Some points, one per row:
[127 -40  47   1 -11 -63 -11 -32  53 -76  97 -78  21]
[-84  15 -59 -85  -4   1 -59  34 -55 -36 -45  79  -2]
[-104  -23   14   93   32   37   48    9  -33  127  -50  -13  -33]
[ -2  33 -19 -22 -20   4 -16 -10   6 -16  -3  32   0]
[-94  35 -46   7 -14  37  -8   5  -2  31 -63  82  -7]
[-85  33 -60 -21 -10  10 -52 -30  -2 -30 -38  98  -3]
[ 37  -7  10 -55 -11 -21 -35   6  -1 -67  13   2  44]
[-51  18   1  42  13  18  40   1  -8  51 -12 -32 -19]
[-21  29   9  49   3  23  36 -15  27  51 -11   4 -10]
[-105   49  -38  -19   -9   12  -43   -5   10   -9  -56  117    4]
[ -1 -58  22  11  33  -1  19  19 -65  39  -4 -84  -9]
[ 51  21   0 -38 -29 -17 -26 -17  43 -49  22  29  25]
[ 81 -30  18 -53  -2 -33 -22  25 -37 -77  31 -54  13]
[ 127  -10   55  -19  -29  -41   -6  -18   89 -101   82   -7   23]
[-58 -16  -3  29  22  26  25  13 -42  74 -34 -24 -20]
[ 38  14  24  34  -5   9  26 -34  35  42  21 -47  -5]
[ 18  42 -11  -2 -18   7  -1 -18  40   4   3  22   1]
Then 10 other points, each followed by its number:
[-115    3  -50   26   20   22   12   24  -48   63  -44   40  -42] 0
[-15  30  -2 -11  -8  13 -16 -18  13   4 -20  23  12] 1
[127  12  40   8 -33 -24   6 -29  87 -26  64 -34  13] 2
[ 99   2  27 -23 -30 -26 -24 -17  59 -81  50  11  36] 3
[  10   -1  -36 -110   -6   -9  -38   37  -21 -127    3   65   12] 4
[-22  53 -10  26 -23  21   1 -20  48  12  -7  50  15] 5
[-17  23 -25 -61  -6 -17 -50 -15   5 -54 -10  48  11] 6
[ 23  28  14  36  -8   1 -11 -42  52  -3  25   8  20] 7
[-102   10  -33   27    7   21   -2    1  -27   47  -54   72  -12] 8
[-54   7   4  70  13  32  33 -10   7  86 -36  20 -29] 9
Which three of these numbered points are nearest to each point below, ignoring the 3 directions in which the first points spread most? Their numbers follow each, nearest first.
[ 39 -17  15 -13   3   1  12  11 -10   6   9 -62   2] > 2 1 5
[ 127  -24   30  -55  -23  -33    6   30   68 -127   88  -13   18] > 4 0 3
[ 127  -20   20  -46  -23  -65  -46    0   19 -115   80  -24   44] > 8 5 7
[  28   19  -21  -55  -15   12   -7   27   27 -109   21   62    7] > 4 0 3
[ 10  22   3 -15  -8  -6 -23 -13  17 -18   0  20  13] > 1 6 5
[ 89  17  10   6 -37 -16   5 -27  77 -46  30  23  23] > 3 9 2
[-31 -14 -25 -66  13 -21 -39   5 -53 -35 -11   1  -1] > 6 1 7
Here are 10 other points, each followed by its number:
[-100   -6  -12   67   18   40   37   17  -33  116  -58   19  -35] 0
[-37   8   8  28  14  15  18  -9  -3  51 -12 -15 -10] 1
[ 81 -19  61  66  -7  12  25 -39  57  41  19 -33  31] 2
[  3   5 -15 -62  -8 -23 -49   3 -21 -75  11   0  20] 3
[-37 -45  16  14  33  20  32  37 -74  63 -30 -69 -10] 4
[ 55  -3  -2 -36 -20 -18 -33 -12   9 -44  24  -1  19] 5
[-56 -63  31  92  50  34  67  26 -68 127 -47 -83 -45] 6
[-20 -10   2   7  10   4   8   9 -40  26 -17 -12 -12] 7
[ 43  15   9 -29 -28 -19 -26 -20  24 -32  24  12  31] 8
[-72 -36 -15 -42  38 -19 -15  34 -89  -8 -26 -36 -22] 9
Which three of these numbered points are nearest to each point below, ignoring the 3 directions in which the first points spread most? Their numbers follow each, nearest first.
[-127    7  -17  127   30   55   78   -1  -18  127  -74   14  -80] > 6 0 7
[104 -53   6 -79  -9 -65 -44   6 -35 -82  67 -65  23] > 5 8 1
[-14   8  -9 -56 -11 -11 -51   8 -16 -46  -4  39  43] > 8 1 4
[ 119   -1   17  -18  -20  -11    4  -11   74 -104   62    8    4] > 6 0 4
[-116  -66   -5   41   57   15   40   43 -117  126  -55  -56  -59] > 0 7 9
[ 88  10   6 -28 -26 -25 -21  -9  38 -86  40   7  16] > 7 4 6
[127  14  15   7 -31 -40  -8 -24  64 -67  70 -11   5] > 7 0 5
